Here are some points, each followed by its number:
[-43 -12  24 -37 -56  -1   0  22  14   6 -25  63] 0
[ -6 -20  27  26  14 -61   0  35  -9  -8  43 -54] 1
[ -4  26  34 -13  43 -66  35 -24  13 -17  -5  29] 2
[-30  20 -30  14 -18 -50  33 -25 -20 -33 -41  22] 3
[  2 -11  16  25  20 -34  15 -38  11 -36  28 -32] 4
[-20  46  -1  -6 -74   9 -63  11 -26   8 -11 -17] 5
[ 31  21  15 -47  11 -14 -42  -6 -49  26 -17  20] 6
[ 12   0   1  46 -16 -45 -21  15  -3  17  56  13] 7
[ 16  -8 -28   2   2 -17  27  23 -44 -35   5  -2] 8
[ 44 -10  -5 -11  -3 -10   0 -36  44  14  59 -39] 9
[-31 -42  33  -6   8 -30  74  35 -38 -48  14 -13] 10
[ -2 -32   9  -9 -40  13  22  10  21   2  48  11] 11
[  5  12  41 -36  59   0  66  18   5  21  27   7] 12
[ 34   7 -18  15   6 -10  -2  35  73 -33  76 -62] 13
[ 34  30  24  17  13  19 -34  24   2 -23 -65  60] 14
[-55  20 -21  32 -27 -46  -1  -2   9  14   1 -27] 15
[ 41  26  16  40   7  29 -38  30 -12 -45 -14  37] 16
[ 24  -4 -14 -37  58 -35   0 -44 -16 -59 -41 -62] 17
[ 27   1  41 -18  20  41 -59  19 -22   1 -12  14] 18
[-43 -38  11 -16 -10  18  11 -25  21  -8  -8  25] 19
[-28  53 -21 -34 -51  42  25 -10 -27 -49 -52  57] 20
[-62 -41  43  34 -54 -11   3  -3  20  -8  37  19] 21
[ -1  32 -30 -29 -11 -91  29 -30  22 -44 -49 -62] 22
[ 40  16 -42  31  32 -61 -12 -17  -1  53  42  -8] 23
[ 37  -1  13  72   2 -30 -44 -17  82 -14  51 -11] 24
[-31  16 -21   4  11  32 -26  -9  15 -21  28 -14] 25
[-10   7  44 -51  32 -40  65  24 -40 -75  -7 -29] 26
[ 27  -1  -5  50   6 -64  22 -21  49   9  41 -10] 27
[-72 -56  12 -36 -54  -8   5  43 -54  37  -7  27] 28
[-23  -4  14  49 -66  27 -59  11  37  62  38  34] 29
[ 29 -19 -51  21  11 -50  28  15  -2  55  82   0] 30
[-46 -25 -30  16 -95  13 -28 -12  19 -15 -61  47] 31
[  8 -29  18  24  28  34   7   2  -9 -45 -43 -23] 32
[ 21  37 -22 -49  49 -10 -15  10   8 -65 -28  40] 33
[ 83 -28  37   2  23  36 -41  16  23  44  78   1] 34
[ 44 -19  68  20  21  28 -26 -35  14  18 -46 -37] 35
[  8   3 -53  16 -23  52 -19  42 -17 -11 -41  54] 36
[ -1  18  10 -52  12  10  14 -46  23 -21  32 -39] 37
[-32   8   9   4  15 -51  28 -11 -50  22 -26  23] 38
[-28  45  12  -5  61 -50  -1  -7 -36  13  31  19] 39
[ 24  -4   2  26 -34 -50   5  -5  16  31  36   5] 40
[ 54  14  43  21  63 -20  39  32  72 -37  58 -72] 41
[ 93  34  12  11  76  38  17  -7 -17 -20  -3 -28] 42
[  7 -34 -11 -16 -42  45  34 -12 -57  33 -49  73] 43
[ 64  -3  26   8  57   7  38  -5 -24 -43 -18 -23] 44
[ 34 -13 -11 -19   4 -10  14   8   4  15  17  42] 45
[ 46   7 -29 -15  18   4 -13 -37 -38  35  23 -21] 46
[ -3   2   6 -25 -37 -25  44  20 -52   9  -5  46] 47
[-102    7   -9   14 -106  -25  -21   19   20   21   56   22] 48
[ 42  43 -41   9  71  22 -23 -11 -34 -10  30 -31] 49
[ 32 -33 -10  -3  -8  27 -27  24  77  13  34  10] 50
[-32   8  13 -44 -21  42   8  -2 -68 -43   0  44] 51
[-64 -19  -1 -51 -43  74   1 -14 -33 -21 -23  61] 52
[-14  37 -13   6 -24 -23 -10 -57  44  28  38 -33] 53
[-17  -1  25 -20  12  31  24  43  10 -27   1  25] 54
[ 14  36 -13 -18  59   1 -21  26 -55 -40   5  11] 55
[ 16  45 -14  32 -48  52 -49  33 -46  -4 -21  27] 56
[ 22 -39  -4  35  10 -21 -10  19   0   5  53  -5] 57
[ 30  44 -26   9 -47  76  -9  11  24  35  12  -2] 58
[ 24  21 -36  -5 -42  45 -17   1  23  12   2 -22] 59
[ 22  22  -3 -15  47  -4   8  21  33 -15 -22  30] 60
[ -5 -56  15 -39  70 -46  30  21   7 -22  -5  13] 61
[ -3 -11 -27  27 -55   1 -44  28  19 -17 -19  31] 62
Which point above is nearest to each new point? Its number follows each.
[-19  34  31 -48  10  10  36 -18  36  -6  27  -7] 37
[ -4  25  23 -33 -12 -22  46  39 -46  43  -5  -9] 47
[-27 -26   7 -49   4 -23  67 -18 -37  21  -9 -26] 38
[-24 -57  18 -45   3  31 -30 -24 -15  36 -15 -28] 19
[-30 -10  44 -17  -7   8  23 -24 -12  29   8  -2] 19
[  6 -41  -7   0 -12  29  37  38  -3  -6 -28  24] 54
[ -8  18  13   0  -5  72 -44   4 -14  17 -42   3] 18
[ -1   1  42  34   8 -14  21  50   4 -50 -54  -2] 32
[ 10  23  35 -23  62  -1  71  12   2 -10 -13  13] 12
[  6 -59 -15 -17  -5  60 -38  20 -50 -18 -55  34] 36
[ -9 -32  14 -14  -2   0  -8 -15 -34  46  20  19] 45
[ -37  -18   -4   -2 -100   12  -54   -9  -12   18  -14   47] 31
[ 27 -30  46  10  26  13  10 -55  65  14 -23 -67] 35
[ 74  35 -41  46  67 -58 -25 -33  11   5  74 -62] 23
[ 26   2  -8  53 -42  25  24  32  25   3  -4 -10] 59
[  7 -49  51  27  38 -79  58  27   9  -3  30 -10] 1
[-45  21 -28 -18  24 -31  94  23  11 -49  42 -19] 10
[ 32   2  11 -36  49  -2  66  31  -7 -22  72 -48] 12
[ 21 -42  11  -7 -47  49   4   4 -66  38 -48  16] 43
[ 16 -23  16 -46   2   1  -2  11  -3  18  -3 -15] 45
[-21 -19 -10 -20   3 -21   8  20 -13  17 -58   2] 38
[-35   6 -28   3 -86  40 -28   7  -9  11 -53  62] 31
[-31   5 -65   8  18   7 -46 -21  25 -36  -2  43] 25
[ -1   1  29 -28  27 -43  36 -35 -20 -36   6 -44] 4
[  3  15 -30   3  -5  77 -23  56 -50  -4 -15 111] 36
[-28   4  40  -2 -52  34  -5   8 -24  52 -32  42] 0
[-44 -14   6 -13 -14  55 -43  14  11 -25  18   0] 25
[-36  41 -35 -50 -35  -5  24  -3 -35 -23 -23  44] 20
[  7  42 -47 -31 -14  -4   7 -13  45  25 -19 -28] 59
[-20 -20  32  -1   0 -15  30 -25  16  -2  17 -30] 4
[-12 -22   7  23 -32 -18  48  15 -14   6 -11  63] 47
[-15 -30   5  19 -55   9 -46  23 -16   1  -5   6] 62
[ 48 -32  17 -17  79  20  31   0  11 -44 -26  -4] 44
[-39 -24  39  19  -9   4 -11 -19  27  -2   3  10] 19
[ 12  37   3  18 -32 -37 -69  26 -13  -4  -3 -33] 5
[ 10  46  -5 -18 -13  89  51   0 -45  -3 -51  40] 20
[ 61 -75  22  37 -13 -42   5  38   6  30  39  10] 57
[ 10  20 -30   0 -50   9 -16 -57 -21  -7  -6 -22] 59
[  4  12 -27   8  58  12 -22  27 -40 -34 -42 -18] 55
[-18 -23 -26 -31   1  73  10  17 -72   9 -48  76] 43
[-13 -38  55  -4  34  17   9  45 -35 -13  16 -11] 54
[-31  17 -44 -13   3 -64   9  -8 -21 -10 -29  -3] 3
[ 27 -23  16  26  80  12 -45  25 -10 -38 -24 -21] 32
[ 44 -56   6  71 -67 -15  11  -2   6  37  -2  25] 40
[-32  -8  -4  43 -25  25  24  -1  47  -8 -25  34] 19
[ 12  24  16 -77  33  31  25 -30  -1  34  37 -60] 37
[ 13 -23 -12  13 -11   0  28  18  35   1 -14  54] 45
[ 50  13  -5  -4  77 -21 -43  10  56   1  31 -13] 60
[ 52   4  30  -2  -4  19 -86 -11 -34 -17 -30  35] 18
[  5   7  -4  16  -6  35   7 -39   1 -20 -38 -16] 32
[ 62  23  12 -23  39 -63  56  37  46 -31  43 -53] 41
[ -67  -23    4  -17 -110   45   17   17   24   57  -28   67] 0
[ 21  10 -53 -40 -38  28  -3  23  -2  10   7 -17] 59
[ 17   7 -46  30 -64  16 -22   3  -8  26  17 -30] 59
[ 14  -5 -38   2  44  43 -38 -29  22  21 -12  10] 25
[ 11 -37   6  22  20 -10 -33 -22   0 -15 -34 -47] 32
[-34  14 -17 -39   1  25  14  30 -46 -59 -13  46] 51
[-43 -82  25 -12 -41  14  -4  33  58 -23 -27   1] 19
[  4  57 -17 -30 -11  -3  10 -49 -44 -50 -47 -21] 3
[-44 -53  13  11 -13  34 -27  36  21   5   6  37] 19
[-11 -12 -20 -18  18 -33  11   4   3  -3  -9 -24] 8
[ 30 -29   4   7  23  -4 -42  13 -16   8  19   1] 57
[ 63  31  18  13  73 -32  25  25  17   2  28  33] 60
[ -5  23  -8  -9  23 -23  59  29  25  -8 -14  27] 60
[-14  40  -8  -7   0   2  31  34  36  -8  26   0] 54
[  5  29  14 -12   1  -5  16   1   9   5  -2 -92] 37
[-33  43 -16 -28  12 -27  52 -38 -32 -30  37 -26] 37
[-47 -56   5 -15   0 -19   5   9 -21 -21 -48  15] 19
[-15 -28   8  40 -70   5 -21  33  17  74  13  23] 29
[-81  18 -29 -54 -65 -16 -35 -25 -36  20  -7   6] 5
[  8 -44 -20 -33   1 -38  27  21 -11  49 -26  26] 45
[-17  48 -12  73  22  17 -53   9  25  -6  26 -36] 25
[-11  -2   4 -27  25 -95  29 -35  41   2  44  17] 2
[-13  18  21   8 -48   0   3   6  -7  34 -36  44] 0
[-11  48 -18 -45  -3  33 -35   4  20  -4  29  -9] 25
[-37  -8  -9 -16  17  23   4  -3   7  -2  -4 -36] 25
[  5  13 -24 -32  35  64 -21 -26 -17 -29   2  -8] 25
[ 88  33  20  -1  83 -52  62   6  -3 -51  25 -37] 44
[ -2  20  29 -30  26 -60  69 -49  12  27 -33   6] 2
[-12 -44  11 -12 -29 -25  38  38 -20  10   5  21] 47
[ 27  42  -1  39   6   0 -73  40 -15  -4   1   1] 16
[-14  23 -18 -25 -22 -10 -25  36  14  -3  34 -15] 25
[-45  16 -22 -66 -34  73  45  17 -97  54 -88  82] 43
[ 11 -11  24 -41  65  -4  -7 -31 -42 -40 -17 -28] 17
[  3 -32  11 -22  68  45  12 -20  -9   2 -41 -25] 32
[-17   8 -23 -28  14  -7   9 -25  -7 -33 -36  -4] 3
[ 20 -23  71  -6  60  13 -23 -33 -12   3 -12 -22] 35
[ 58  22 -21   0  33 -23  44 -27  38  16  57 -57] 9
[ 60  20  44  24   0 -67  77 -22  65  11  71  -5] 27
[  3 -35  15  17   2 -19 -75 -46   9  28  -8 -46] 35
[ 18  18 -17  75  33  12 -61  29  -6 -62 -25  10] 16
[ 38   4  27  29 -59  -1  -4   2  19  30   9   0] 40
[ -4 -41  49  -5  40 -13 -45  11 -23 -35  41 -40] 1
[ 39  27 -14  18  59  28  15 -61 -42 -34  22 -38] 49
[ 62  -5  28  19 -24 -11 -24   7  11  37  -3 -18] 40
[-27 -30  30 -15 -57  54  -6 -40 -13  58  -1  24] 19
[ 26   9  21   9  54  -6   5  24 -11 -53   4 -36] 44
[-38 -24 -36  -7   2  15 -22   0  21  16  48 -31] 25
[-18 -30  51 -29 102 -24  35   9 -55  -8 -18  45] 61
[  6 -49  46  74  15  14  36  18  23  36  34   6] 57
[ -9 -39  24 -35  16  18  13  52 -26  19  16 -22] 54
[ -6 -10  36 -25  22  44 -21  52 -20  -3 -49  -7] 18
[ 29  -6  -8 -26  15 -30  33 -28 -19  29 -27 -40] 46
[ 32 -33 -16  10 -14  -5   7  31  72  -7  47  11] 50
[ 33 -10  50  42 -30   2 -55  43 -38 -20 -24  13] 16
[ 20  28   7 -14  82 -42 -11 -57  -8 -51 -19 -57] 17
[ 16 -21   1 -16  86 -19  -6 -16  32  44  71 -49] 9
[-44  19 -15  -3 -30  70 -30 -19  -6  27  -9  53] 52
[ 12 -36 -22 -42  48  41  10 -19 -51  11 -59 -14] 32
[ 58   4  35  16  21 -14  23  48  42 -16 -12   1] 60
[-26 -50  27 -32  45 -21 -10  17 -52  -4   4  19] 61
[-65   4  24 -12  60   9  49   6 -78 -10  -5  33] 38
[-23  60 -29  -6 -38 -63  27  -2 -26 -70  10  11] 3
[-14  23 -12 -43  -7 -26  38 -21  -6 -10   5 -37] 37
[ 10 -21  45  10   4  25 -10 -70  23  -4 -11 -22] 35
[ -71   -1   15   -7   22 -102   24   22   19    1   51  -17] 1
[-32  18   3   4   5   4  43   4   7 -23   6  30] 54
[ 31   8  16  37 -63 -14   3  15  18  16  23 -37] 40
[-27  -3   9  31 -79  25  -1 -43  50  12 -50  43] 31
[ 49   2  37 -14  48 -32  18 -53  12 -25  28 -15] 4
[-21 -13  26 -26 -20  12  21 -43  19  -6  20  30] 19
[-13  -8  19  -4   7  -5  39 -29  -2 -31  11 -33] 4
[-39  14 -13 -18 -22  -5 -31 -33 -25 -12   4 -36] 25
[-52  17 -32 -29 -20 -16  16 -30 -43 -59 -53  19] 3
[-49   8  57  30 -41 -28   5 -23   9 -21  28  31] 21
[-71 -50  -1 -11  22 -81  15  25  24 -16  47  19] 61
[ 12  45 -32  24  23 -45 -16 -19  58  27  -1 -60] 53
[ 58 -21  85   3 122 -42  35  44   7 -19  33 -87] 41
[-27 -48  -8 -11 -15  55 -40  38 -45 -30 -83  38] 36
[-17  10 -10 -27 -60  10 -68   0 -28  -3 -63  29] 5
[-38  22   9  33 -16 -94 -87 -18  -7 -22   5 -38] 15
[  0 -27  61  -6  17  22  13  29  -1 -21  13 -21] 54
[ 23  29 -10   5  67 -90  50 -47 -15  52  47 -37] 23
[ 25 -31   4  12 -27  16 -46  16  -8 -19   1  22] 62
